A hidden rule labels the rows of this table. It goes by one to three of the table's principal directions, not those with the most spread.
array([-71, -18, -38, -34,  18, -30,  75, -35,  20,  39, -27,  19,  38,   8,  51, -36,  -1, -26,
       -16,  10, -37, -40,  -3,  16,   3,  24,  32,  27,  29,  84, -13,   6,  24,   6,  17,  59,
         0,  -3,  18,   8,   2,  -6, -89, -87, -15,  27]) e
array([  7,  32, -35,   5,   8,  34,  -2,  22, -24,  24, -19, -13,  -5,  22, -31,   9,  -7,   5,
        16,  18,  21,  23,  -9, -69,  37, -14,  34,  13,  65,  -2,  -2, -72,  -1,  -5,   9, -56,
        28,  24,   5,  34,  13, -20,  39,  -1,  28,   3]) f
array([-33, -15, -32, -26, -21,   1,  62,  -9,  -5,  34, -26,  16,  25,  -1,  30,  -4,   3, -11,
        11,   2, -30, -15, -19,  -3,  30,   5,  51,  26,  56,  41,   9, -43,  35,  -5,   8,  28,
        -6,  26,  22,  13,   5, -15, -27, -37,  -6,   4]) d
array([-29,  12, -18, -22,  -6, -75,  39,  39,  45,  20,  20,  39,  38,  -4,  60,  -3,  25, -63,
       -21,  45,  -2, -40,  25,  24, -21,  -9,  28,  -2,  47, -28, -30, -49,  24,  20, -16,   6,
       -24,  12, -10,  -8,  12, -17, -52, -70, -55, -18]) e
array([ 30,  -1,  41,  13, -24,  15, -43,  19,   8, -19,   9, -15,  -6, -13, -20,  23,   0,  10,
         6, -32,   3,   1,  -3,  -5,   7,  -4,  -7,   2, -19, -35,  23,  19,  -5, -28,  -1,   1,
       -13,  -1, -16,   2, -16,  22,  35,  28,  20,  11]) e
array([-20,  39, -39, -16,  -1, -36,   7,  22,  29,  38,  -2,  59,  18,  -7,  20, -15,   2, -59,
        14,   2,  -5,  -8, -21, -10,  -4,  10,   1,  25, -27,   9,  -1,   8,   0,  17,  27,  13,
       -16,   1,  -7, -14, -21,  29, -51, -67, -31,  23]) e
array([ 24,  20,  -9,   8,  -4,  -3, -10, -18,   0,  33, -14,  -5, -28,  15,   5,   7, -14,   0,
        14, -26, -15,   0, -12,   3,  16,  22, -26,   8, -32,  29, -11,  54,   6, -13,  35,  15,
        -7,   7,   0,  11, -16,  21,   4,  30,  14,  -4]) e
array([ -4,  14,  20, -16, -31,  40,   6,  44, -28, -45,  14, -12,  15,   1, -61,   4, -13, -14,
        23,   5,  54, -14, -23,  -3, -32, -49,  23,  18, -33, -33,  15,   1, -13,  -6,  30, -33,
         7, -32,  43, -24,   2,  46, -19,   6,   6,  40]) d
array([ 24, -59, -39,  23,  19, -15, -52,  16,  32,  42,  11, -14,  65, -47,   5,  -1,  49,  53,
       -59,  72,  86,  13,  18,   0, -31, -24,  79, -82,  96, -45, -11, -76,  16,  16,  24, -20,
        43,  57,   0, -17, -30, -24,   5, -15, -27, -25]) e
array([ 38,  32,  31,   9,   5,  21, -45, -35,  -4,  11,  -8, -23, -80,  30, -42,  35, -53,   1,
        25, -70, -45,  39,  21, -63,  96,  43, -20,  36,  -2,  34,  11,  54, -19, -42,  -6,  26,
       -31,  -7, -23,  51, -20,  -6,  51,  28,  74,   0]) e
array([-24,  -1, -19,  -9, -31,  11,  59, -19, -15,  32, -49, -28,  12,  11,  25,   3,  -5,  16,
         6, -39, -23, -48, -41,  19,  30,  31,  22,  47,   2,  76,   1,  40,  45, -34,  43,  56,
        12,   8,  35,  20, -14,  40,  -6,  -5,  27,  25]) e
array([  56,  -15,   32,  -13,   20,   90,  -48,  -24,  -48,   18,  -24,  -44,  -75,   31,  -76,
         30,  -50,   78,   21,  -56,  -62,   70,   25, -125,  107,   51,    6,   12,   23,   37,
         49,   20,  -25,  -71,  -17,   18,    3,    0,   -4,   19,    0,  -25,   74,   16,  118,
         -1]) e
array([ -6,   3,  -6,   1,  18,  47, -32,  34, -10, -24,  15,  -8,  13,  11, -55, -25,   2,   6,
         4,  21,  73,  16, -14, -63,   2, -48,  23,   4,   8, -17,  -6, -45,   0,  16,   8, -62,
        24, -16,  29, -22,   9, -15,  15, -19,   1,   1]) e
array([-33,  -7, -39, -29,   1, -35,   9,  14,  22,  28, -14,  40,  79, -20,  41, -28,  29, -17,
        -2,  10,  -1, -28, -32,  34, -33, -14,   0,  24,   4,  40,  -7,  -3,  37,  54,  25,  34,
        -5,  -7,  15, -22, -22,  24, -39, -48, -61, -32]) f
array([-78, -47, -43, -17,  59,  -4,  76, -48, -44,  -1, -16,  -3,  59, -46,   1, -28,  15,  44,
       -55,  46, -13,  52,  11,  48, -47,  12,  -3, -16,  64,  63,  13, -46,  -7,  65, -11,  31,
        53, -19, -20,  39,  20, -25, -30, -37,   3,  -9]) e
array([-70,  15,  21, -16,  25,  11,  53,  37,   1, -81,  17,  13,  47, -26, -22, -52,   8, -41,
       -17,  42,  66, -17,  -5,   9, -71, -66,  -5,   6, -30, -29,  11, -36, -30,  55,   5, -34,
        15, -80,  -9, -16,  34,   6, -58, -55, -34,  72]) f
array([-21, -26,   5,  13,  14,  54,   2,   1, -48, -23, -19, -40,  27,   1, -46, -15,   4,  47,
        -5,  33,  60,   1, -19, -25,  -5, -57,  46,   3,  70,   1,   0, -76,  -4,  13, -12, -55,
        56,  15,  51,  14,  23, -25,  28,  18,   7,  -7]) e
array([-37, -78, -92,  35,  54, -64, -25, -50,  57,  32,   9,  32,  70, -17, 101, -46,  64,  39,
       -65,  51,  32, -10, -10,  45, -43,  27,   1, -59,   5,  34, -59, -14,  51,  53,  -7,   1,
        45,  32,   7, -49, -24, -55, -15, -32, -77, -68]) d
array([-10, -40, -69,  20,  29, -15, -26, -14,   9,  58,  -9,  -3,  29,   0,  28, -12,  29,  31,
       -35,  28,  37,  15,  -8,  -9,  -9,  19,  28, -29,  56,  17, -43, -45,  32,   0,  10, -36,
        49,  67,  18,  -4,  -2, -21,   4, -27, -15, -45]) f
array([ -9, -27, -59,   4, -13, -30,   7, -34, -10,  38, -27,  -9,  36, -31,  34,  24,  15,  23,
       -18,  10,  -2,  16,  -9,  69, -31,  28,   6, -12,  43,  24, -23, -14,  28,  21,  21,  14,
        27,  49,   1,  19, -13,  21,   2,  19, -15, -40]) e
array([-30, -10,   3,  24,  36,  13,  -6, -31, -15, -40,   5, -12,   6, -30, -26, -15, -15,  12,
       -28,   3,  17,  35,   5,  28, -51,   3, -35, -19, -36, -11,  24,  25, -46,   9,  11, -21,
        35, -38, -26,  17,   6,  22,  -3,  13,  22,  36]) e
array([ -4, -43,  -7,   6,  25, -46, -26, -23,  42,  -6,  29,  19,  26, -38,  26, -27,  18, -12,
       -35,  65,  38,   7,  51,  53, -50, -32,  29, -68,  53, -43, -13, -48, -16,  53, -26,  -5,
        -8,  18,  -9, -29,   5, -38, -43, -19, -72, -35]) d
array([  4,  20, -32,  20,  11,  -3,  -4,  -1,  -8,  14,  18, -19, -25,  30, -16,  13,   6,   7,
        -5,  15,  29,   4,   2, -15,   1,  15,  18, -28,  10,  -7, -32, -14,  -7, -27,  25, -52,
        19,  21,   0,  22,  -3, -17,  15,  25,  19,   8]) e
array([-87, -16, -11,  -6,  -4,   8,  65, -20,   2, -36,  -5,  41,  24,  -2,  42, -40,   1, -45,
        13, -19, -29, -19, -44,   8, -10,  -9,  -2,  38, -29,  17,  17, -28,  12,  -4,  -9, -24,
        -4, -23,   9,   2,  33, -23, -32, -38, -23,  33]) d
array([ 33,  39,   2,   4, -18,   3, -31,  25, -41,   3,  -2, -30,  -9,  14, -37,  43,  11,  47,
        12,  -2,  -5,  -8, -17,  17, -25,  26, -42,   1, -61,   2, -20,  56,  -8, -12,  16,  -1,
        26,   1,   1,  -5, -29,  44,  36,  54,  35,  -2]) f
array([-20, -21,  53, -11,  -7,  -1,   8,  28,  35, -74,  27,  36,  28, -38,  21, -38,   7, -47,
        -6,  -2,   7,  -9,  12,  39, -56, -46, -35,  -5, -50, -61,  41,  -1, -16,  36, -44,   5,
       -35, -56, -26, -49,  31,  16, -29, -31, -56,  17]) e
array([ 62,  27, -23,  41,   9,   9, -47,   2, -28,  48, -17, -53, -36,   4, -44,  54, -11,  58,
       -23,  10,  16,  43,  24, -20,  30,  43,  -4, -21,  38,  -9,  -8,  17, -15, -23,  -5,   2,
        51,  42, -21,  39, -26,  27,  76,  43,  71, -13]) f
array([-52,  51,   2, -56,  -8,  -4,  65,  59,  -8, -56,  -2,  32,  43, -44, -29, -12, -10, -71,
         6,   3,  25,  15,  -4,  21, -63, -26, -34,  42, -44, -12,  25,  -3, -25,  67,  21,  17,
       -15, -84, -40,  -7,  19,  71, -64, -79, -19,  71]) e
array([-28,  16, -57,   7,   8, -39,  23, -25,  19,  31, -33,  18,  -7,  14,  45, -24,  -5, -28,
         2,  -1,  35, -39, -22,  -6,  28,  17,  38,  25,  15,  44, -43,  -4,  22,  13,  29,   8,
        11,  23,  46, -14, -11,   3, -30, -48, -41,   1]) d
array([ 15,  -6,  13,  -3,   1,   1, -16,  -5,  -3,  30,   1, -16, -11,  15,  -2,  26,  -3,  21,
        -8, -43, -35,  12,  -5, -20,  27,  37, -27,  13, -16,  33,  -9,  49,  21, -40,  23,  20,
        -7,   3, -15,  29, -16,   5,  18,  16,  49, -14]) d
array([ 16,  63,  15,  -6,  -5,  42, -14,  76,  19, -49,  25,  10, -11,  35, -31, -18,   1, -45,
        33,  12,  33, -10,   2, -66,   4, -50, -17,   9, -35, -57,   9, -32, -14,  12, -22, -66,
       -21, -52, -27, -25,  27,  -8,  31, -11,  -7,  33]) d
array([-14,  11,  27, -32, -18,  10,  39,  23,  -3,   0,   0,  10,  13,  -4,  -6,   1,  -6, -27,
        13, -15, -36,  -5,  -1,  -2,  10, -10,   0,  31,   8,  11,  29,  -3,   7,  -4,  -1,  32,
       -29, -20, -12,  17,   9,  12, -23, -25,  10,  19]) e
array([ 14,  72,  18, -17,  -9,   1, -13,  48,  15, -56,  12,  13,   3,  16, -38, -15, -14, -51,
        38,  19,  41, -35,   5,  -1, -28, -53, -17,  22, -59, -28,   1,  25, -37,  54,   0,  -4,
       -26, -69,   4, -37, -10,  42, -22,  -7, -37,  42]) f
array([ 28,  -8, -27,  12, -30, -52,   0, -28,  34,  42, -13,   4,  -9,   3,  83,  26,  18,   1,
        -1, -16, -56, -28,   8,  65,  -3,  53, -19, -25,  -5,   5, -22,  32,  29, -21,  -3,  33,
       -23,  46, -27,   0, -13,   5,  12,  37, -23, -31]) f
array([ 22,  19,  45,  19,  16,  37, -62,  46,  -2, -75,  53,  -9, -16,  14, -69, -11,  -3,   0,
         2,   3,  73,  11,   0, -33, -33, -49, -34, -21, -80, -67,   1,  26, -37,   4,  -4, -70,
         3, -62,  -2, -35,   1,   6,  32,  35,   5,  12]) e
array([-69,  -3,  20, -40,   0, -15,  72, -28, -30, -91,  -2,  13,  20, -50, -15, -19, -25, -51,
         4,  -3,  20,  16,   6,  91, -94, -32, -32,  14, -34,  -2,  10,   3, -47,  69,  20,   4,
       -15, -69,  -7,   6,  37,  42, -84, -10, -44,  47]) d
array([  4, -21,  17,  -8, -54,  -4,   8,   8,   7, -46,   1,  -7,  52, -61,   4,  23,   8,  -9,
         0,  15,   4,  -3,   8, 103, -76, -29,  -8, -17, -12, -51,  34,   3,  -5,  36,  -6,  29,
       -11, -14, -24, -13,  -6,  55, -17,  33, -28,  20]) d
array([ 39,  21,  55,  11, -44,  14, -24, -12, -21, -10,  23, -23, -68,  42, -21,  41, -11,   4,
        50, -41, -54, -22,  -4,   6,  22,  11, -10,  -4, -37, -25,   1,  29, -17, -78,   4, -33,
       -39,  28,   7,  25,   0, -14,  30,  97,  33,   4]) d
array([108,   5,   4,  48, -32, -34, -93, -23,  32,  64,   3, -10, -54,  13,  34,  51,   9,  35,
        16, -11, -50, -11,  26,  28,  31,  43,  -3, -58,   8, -43,  -2,  39,  -7, -51, -19,  16,
       -26,  85, -23,  -1, -45,  -2,  68,  96,  -1, -51]) e
array([-57, -39,  22, -29,  -6,  42,  90, -19, -47, -25,  -9, -20,  22, -37,  -3,  14,  -4,  18,
       -20,   3, -87,  49,  20,  43, -42,  21, -28,  -9,  28,   3,  55, -39, -14, -21, -32,   7,
        13, -15, -66,  58,  60, -13, -13,   0,  61,  41]) f
array([ -84,    2,  -88,  -16,   61,  -49,   58,  -29,   15,   85,  -19,   52,   39,    6,   65,
        -36,   29,   -7,  -36,   33,  -65,   11,  -11,  -22,   13,   68,   -7,   15,   26,   96,
        -30,  -24,   27,   19,   -7,   33,   33,   25,  -31,   28,   -3,  -48,  -57, -113,    0,
          2]) d
array([-20, -57, -41,  -5,  18, -12,  25,  -7,   5,   8, -20,  19,  63, -39,  41, -26,  35,  32,
       -29,  27,  43,   2, -23,  11, -30, -15,  36, -27,  40,  13,  -4, -49,  25,  42,  29,   6,
        28,  11,  19, -25,  -3, -17, -20, -25, -49, -16]) d
array([ 21,   9,  10, -18, -37, -48,  10,  42,  31,  26,  -4,  18,  17,  -4,  44,  15,  25, -20,
         4,   2,  -5, -51,   4,   6,  30,  -5,  41,  15,  46, -14, -10, -26,  40,   3, -12,  43,
       -36,  28,  14, -19, -16,   0,   1, -30, -42, -32]) e
array([ 12, -38,  28,   7, -30,  17,  12, -26,  15, -14,  -6, -23, -18,  21,  28,  -8, -13,   4,
        10, -24,  -7, -48,   2,  11,  34, -12,  41,   2,  16,   2,  10,  12,  25, -42,  -6,  17,
       -24,   7,  46, -18,   8, -13,   7,  28,  -7,  -9]) f
array([ 30, 101, -14,   2, -29,  17, -33,  57, -10,  14, -33,  -4, -41,  17, -52,  14, -35, -56,
        49, -36,  66,  -3, -31, -55,  36, -17,  -1,  64, -16, -16, -15,   5,  -9,   2,  42, -40,
        -1,   5,  17,   5,  -7,  78,  29, -17,   7,  26]) e
array([-13, -24, -10,   1,  -3, -40,  -6, -21,  -6,  16,   1,  25,  29, -32,  30,   9,  12,   1,
       -11,  -1, -27,  12, -12,  61, -40,   8, -22,  -7,   1,  -2,   1,   5,   5,  17,   6,   8,
         0,  21,  -2,   7,  -9,  10,  -9,  20, -29, -48]) e
array([  2,   2,   1,  15,   2,  12,   5, -38, -24,  -3,  -9, -16, -66,  37, -14,  21, -31,   5,
        20, -46, -25,  19,  -2, -56,  79,  43,  11,  42,   5,  31, -11,   4,   0, -46, -19,  -3,
         4,  25,  32,  24,   8, -22,  23,   2,  47,   8]) f
array([ -4, -59, -31,  11,  -1, -42,   7,  -5,  33,  33,   9,  15,  46, -22,  67,  -6,  44,  11,
       -37,  34,   9,  -9,   5,  40, -27,   4,  23, -38,  44, -13, -23, -41,  43,  10, -12,   6,
        11,  52,   4, -18,   2, -27, -20, -18, -46, -42]) f
array([ 59, -42,  19,  -7, -34, -44, -46,  36,  49,  75,  19,  13,  23, -16,  46,  32,  46,  11,
       -15,  30,  -9, -23,  28,  -2,  19, -13,  65, -54,  98, -54, -15, -63,  42, -30, -11,   9,
       -36,  93,  -7, -10, -19, -48,   2,   1, -35, -66]) d
array([-22, -38,  17, -14,   9, -42,   6, -29,  31, -48,  21,  27,  19, -51,  32, -40,   4, -27,
       -21,  18,  16,  -6,  30,  95, -76, -16, -23, -36, -38, -22,   8,  26, -18,  61, -12,  37,
       -28, -35,  -7, -56,   9,  18, -65, -21, -79, -10]) d
array([ -35,   29,   17,    2,   -4,  -39,   19,    8,   31,   10,  -54,  -11,  -14,   44,   70,
        -56,  -24,  -54,    1,  -56,   25, -115,  -34,  -10,   47,    5,  -17,  114,  -40,   64,
        -50,   70,   68,  -14,    8,   40,    2,  -13,   99,  -51,   23,   63,  -25,  -87,  -40,
        -29]) f
array([ -6, -86, -31,  -4,  55,  34,  -8, -61, -20, -11, -10,  -1,  27,  -1,  10, -40,  13,  77,
       -15, -18,  -7,  48, -13, -17,   5,  12, -13, -14,   8,  71,  12,  -2,  19,  38,  -1,  19,
        22, -15,  29, -23,   4, -39,  19,  12, -12, -55]) e
array([ 73,  27,  18,  29, -36,  37, -32,  23, -20, -20,  30, -57, -28,  31, -65,  51,  -6,  22,
        25,  27,  45,   0,  11,  -3,  -8, -38,  21, -34,  -3, -60,  -6,   0, -19, -33,  34, -55,
         7,  10,  13,  21, -14,   8,  35, 112,  41,  30]) f
array([-21, -25,  25,  -5,  31, -34,  21, -25,  30, -50,  38,  15,   3, -21,  33, -20,  14,  -8,
       -32,  24, -40,   5,  53,  59, -61,  17, -47, -52, -46, -22,  12,  25, -35,  24, -42,  27,
       -23, -48, -62, -17,  18, -26, -42, -10, -23,  24]) e
array([-76, -17,  -4,  -7,  18,  -9,  70, -29, -17,   6, -36, -10,   9, -25,  24,  -7, -14,  -4,
       -37,   0, -26,   2,   7,   3,   5,  33,  17,  24,  47,  32,   5, -29,  -3, -21, -11,  17,
        33,   6, -14,  43,  32,  -8, -32, -68,  34,  40]) e
array([ 32,   8,  -2,  16, -42, -12, -33,  32,  11, -14, -11, -34,  12, -27,  -6,  15,   0,  -6,
        -6,  20,  94, -37,   4,  43, -34, -37,  47, -19,  30, -67, -14, -21,   8,   4,  35, -28,
        13,  23,  35, -32,  -8,  56,  16,  22, -36, -10]) d
array([-44, -28, -26, -18,  42, -27,  47, -41,  53,  24,   8,  44,  15,   5,  71, -52,   7, -33,
       -22,  17, -55,  -3,  27,   9,   1,  18,  -7, -24,  13,  43,   4,  -2,   9,  21, -18,  37,
       -31, -21, -40,   1,  17, -57, -58, -59, -32,   1]) d
array([ 15,  15, -23,   4,   1, -13, -13,   2, -11,  25,  10, -10,  -5,   5, -24,  24,  -6,   1,
        -4,  15,   2,  19,  13,   4,  -3,  16,   7,  -5,  16,  -3,  -9,   3,  -7,  -7,  13,  -3,
        12,  19,   2,  17, -14,  18,  -3,   6,  20,  -6]) f
array([ 60,   4,  51,  12, -46,  45, -35,  21,  -3,   3,   3, -13, -39,   2, -33,  16, -20,   0,
        35, -21,  17, -11, -12, -26,  28, -37,  32, -13,  -7, -56,  34,   7,  -9, -54,  27, -25,
       -26,  19,  22, -10,  -7,  11,  27,  60,  17,  13]) e
Which label does each new row get?
array([  4,  22,  18,  11,  14,  13, -34,  31,  -6, -31,  35,  -5,  15,   7, -40,  -7,  14,   6,
        -4,  20,  29,   1,  -5,  16, -62, -28, -45, -26, -63, -31,  -6,  31, -30,  15,   0, -40,
        12, -37, -22,  -9,  -8,  16,   6,  33,   0,  13]): f
array([-63,  50,  -8, -10,   7,   3,  40,  41, -24, -16,  -5,   5,  27,  -8, -32,  -1,  -7, -32,
       -12,  -2,   6,   5, -23, -12, -12,   5, -24,  60, -24,  16,   7,   4,  -5,  11,  -1,  -2,
        30, -42, -16,  29,   5,  44, -10, -63,  35,  46]): f
array([ -6, -25,   4,   9, -17,  -1,  11, -18,  24, -39,  10,   8,  23, -21,  12, -23,  -8, -20,
         4,  30,  23, -31,   4,  41, -29, -39,  42, -17,  -9, -33,  32,  -3, -13,  13,  12,  12,
        -9, -21,  33, -37,  -7,  10, -41,   6, -38,  34]): d
array([-39, -49,  49, -19,   1,   8,  59,   2,  -9, -63,  15,  -4,  47, -43,   3, -29,   7,   2,
       -30,  38,  -7, -12,  28,  72, -63, -45,   3, -18,  17, -26,  47, -22, -13,  37, -49,  36,
        -2, -46,  -1, -19,  35,   1, -39, -16, -28,  10]): e
array([-35, -21, -37,  -4,   8, -53,  12,  29,  31,   0,   8,  33,  61, -35,  45, -23,  29, -27,
       -38,  48,  56, -28,  -1,  34, -60, -20,  39, -26,  26, -41, -17, -46,  10,  29,  14, -20,
        17,   6,  15, -41,   2,  10, -43, -61, -66, -12]): f
array([ 28,  13,  19,  12,  21, -50, -14, -25,  49, -12,  26,  -1, -47,  52,  51, -18,  -5, -19,
        -6,  -9, -23, -50,  42,  28,   9,  22, -43, -20, -53,  13, -40,  82,   2,   1, -29,  32,
       -43, -32,  -3, -31,  -2, -19,  -4,  22, -34, -35]): f
array([-41, -37, -77, -14,  32, -44,  39, -64,  23,  51, -42,  37,  33, -11,  73, -47,   1, -13,
       -10,   1,  -2,  -3, -16,  16,  18,  20,  29,  21,  48,  89, -21, -15,  40,  53,  34,  50,
         4,  20,  42, -10,  -6, -12, -55, -61, -62, -39]): f
array([ 36,  32,   7,  -7, -28,  24, -14,  60,  10,  -1,  -1,   4,  10,  17, -13,   8,  13,  -6,
        30,   2,  20, -22, -18, -46,  22, -31,  15,  15,  -5, -26,   7, -21,  14,  -1,   5, -14,
       -12,  -4,   5, -20,  -8,   8,  25,   3,  -5,  14]): f
array([-50,  -9, -39, -17,  20,  -6,  43, -23, -18,  14, -25,   5,  31, -39,  -1, -12,  -4,  -5,
       -22,  15,   9,  37,  -3,  28, -32,  10,  -8,   9,  25,  39,  -3, -18,   0,  43,  21,  15,
        29,  -2, -17,  26,  11,  17, -41, -44,   1,  14]): e
array([  4, -18,  16,   0,  38,  45,   2,   2, -25,  25,   8,   3, -12,  13, -18, -15,   0,  28,
        -9,   1, -36,  49,   5, -49,  10,  -4, -26, -24,  22,   3,  24, -26, -13, -22, -21, -36,
        10,   3, -33,  30,  34, -47,  28,  14,  38, -21]): f
array([ 21, -25,  46,  17,  -7,  66,  -6, -13, -35, -72,   9, -57, -13,  -4, -60,  -5, -20,  40,
         6,  13,  35,   3,  15,  21, -34, -46,  12, -32,  -9, -42,  41,   0, -40, -12,  -2, -30,
        18, -32,  24, -10,  21,  12,  22,  74,  22,  33]): e
array([ 44,  19,  54, -21, -47, -13, -20,  38,  -3,  14,  19,  22,  -8,  -4, -13,  33,  10,  -8,
        33,  -2, -46, -24,   3,  19,  -4, -15,   6, -10, -11, -42,  23,  11, -16, -21, -16,  22,
       -48,  20,  -9,  -9, -22,   9,  -3,  33, -11,  -8]): d
array([ -9, -42, -49,   8,  27, -16,  12, -38,   1,  45, -17, -18,  24, -26,  23,  -2,  23,  53,
       -41,  36,   5,  13,  16,  16,  -8,  34,  45, -49,  67,  28,  -5, -33,   8,   0,  26,  20,
        36,  40,  -6,  14, -14, -23, -10, -13,   5,  -2]): e
array([ 86, -17,  36,  -8, -12,  -3, -49,  21,  39,   9,  24,  -2, -25,  21,  17,  -2,  15,   4,
        20,  -5,  12, -11,  33, -20,  26, -35,  14, -42,  32, -37,  -6, -17,  19,   4,  -5,  -2,
       -60,  17,   3, -34,   4, -36,  27,  45, -46, -61]): e
array([ 54,   5,  31,  25, -10,  38, -37, -18,  -2, -36,  -1, -52, -59,  57, -29,  -5, -26,  25,
        33, -35,  35, -40,   4, -40,  66, -16,  29,  17, -10,  11,  -4,  35,   5, -30,   0,   0,
       -14, -12,  70, -26,  -9,  -1,  50,  57,  10,  -8]): e
array([ 37,   4,   6,   5, -21,  12, -35,  -8,  15,   4,   6,  10, -29,  10,  -2,   5, -18, -15,
        31, -22, -21,   0,   2,  -4,  11,   5,  -2,  -7, -32, -23,  21,  28, -13, -27,   7,  -3,
       -27,   7,   5, -23,  -9,  17,   5,  25,  -2,   4]): e
array([ -6, -19,   5,  -8,  -9,  -4,  12,  -2,  19,  27, -27,   7,   2,  -2,  44, -11,   1, -14,
         1, -22, -10, -17,  -5, -22,  38,  -4,  27,  16,  58,   8,  -3, -41,  32, -16,  -4,   0,
       -16,  32,   6,   7,  21, -23,   6, -28, -18, -26]): f
array([ 48,  59, -18, -24, -32, -38, -32,  47,  34,  21,  -5,  45,  -9,  30,  34,  14,   9, -47,
        52, -36, -23, -23, -20, -27,  37,  11, -43,  55, -55,  11, -28,  34,  39,  33,  -1,  27,
       -52,  -3,   6, -43, -22,  30,  13, -17, -46, -43]): e
array([ 11,  -3, -14,  22,  11, -19, -32,   3,  14,  18,  -4,   5,  12,  28,  34, -29,  16,  10,
        -4,   3,  36, -56, -28,  19, -24, -18,   0, -18, -19,   0, -31,  26,  13,  -3,  19, -30,
        12,  10,  45, -35, -11,   9,  16,  29, -50, -50]): e
array([ 22, -30,  26,  55,  23,  18, -52,   4,  15, -36,  10, -52,  13, -28, -36, -31,   1,  30,
       -48,  57, 127, -17,  21,  16, -39, -73,  45, -54,  31, -64,  -9, -18, -19,  23,  10, -41,
        50,  -3,  41, -32,  -2,   9,  10,  23, -24,   4]): d
array([ -4,   2, -10,  -7,   9,   9,   2,  27,  -7,  31,  16,  15,  -1,   2, -17,  19,   6,  -3,
        -6,  18, -22,  34,   7, -57,  12,  13,  21, -14,  31, -27,  11, -50, -12, -40,   1, -38,
        10,  27, -27,  24,  10, -29,  -5, -30,  41,  21]): d
array([-28, -16, -10,   2,  25,  72,  26,  -9, -24, -17, -44, -37,   8,   6, -29, -16, -28,  35,
       -13, -24,   6,  26, -15, -77,  51,  14,   1,  51,   5,  55,  28,   3,  13, -12,  -3,  17,
        49, -40,  11,  11,  17,   9,  26, -46,  73,  45]): d
array([  15,  -16,    8,  -31,  -40,   -6,   27,   -2,   32,   55,  -19,   28,  -12,   14,   71,
         28,    8,  -23,   31,  -70, -112,    4,   -6,  -46,   95,   43,    6,   40,   52,   34,
         18,  -31,   62,  -50,  -15,   43,  -68,   46,  -38,   40,   12,  -46,   23,  -17,   16,
        -29]): e
array([ 23,  -7,  26,  16, -52,  20, -24,   1,  18,  22, -11,   6, -35,  -1,   8,  15, -13, -22,
        33, -45,  -4, -19, -21, -31,  63,  -6,  58,  13,  32, -35,  24, -28,  13, -68,   1, -16,
       -31,  58,  19,   5,  -6,  -6,  27,  11,   5,   9]): e
array([-12,  -2, -18,   1,  13,  28,  11,   5,   5, -17, -14,  15,  12, -21, -12, -36, -13, -23,
         8,  42,  65,   5,  -1, -39, -11, -59,  65, -23,  49, -42,  24, -83, -31,  19,  36, -59,
        13,  -6,  18, -13,  22, -20, -26, -22, -29,  42]): d
array([ 36,  23, -38,  -2,  -4, -78, -18,  16,  34,  55, -15,   8,  10,   0,  55,  21,  17,   1,
       -24,   7,  -6, -36,  20,  47, -12,  50, -14, -14,  -2,  11, -39,  55,  20,  16,   2,  61,
        -4,  21, -11, -26, -38,  48,   0, -21, -33, -43]): e
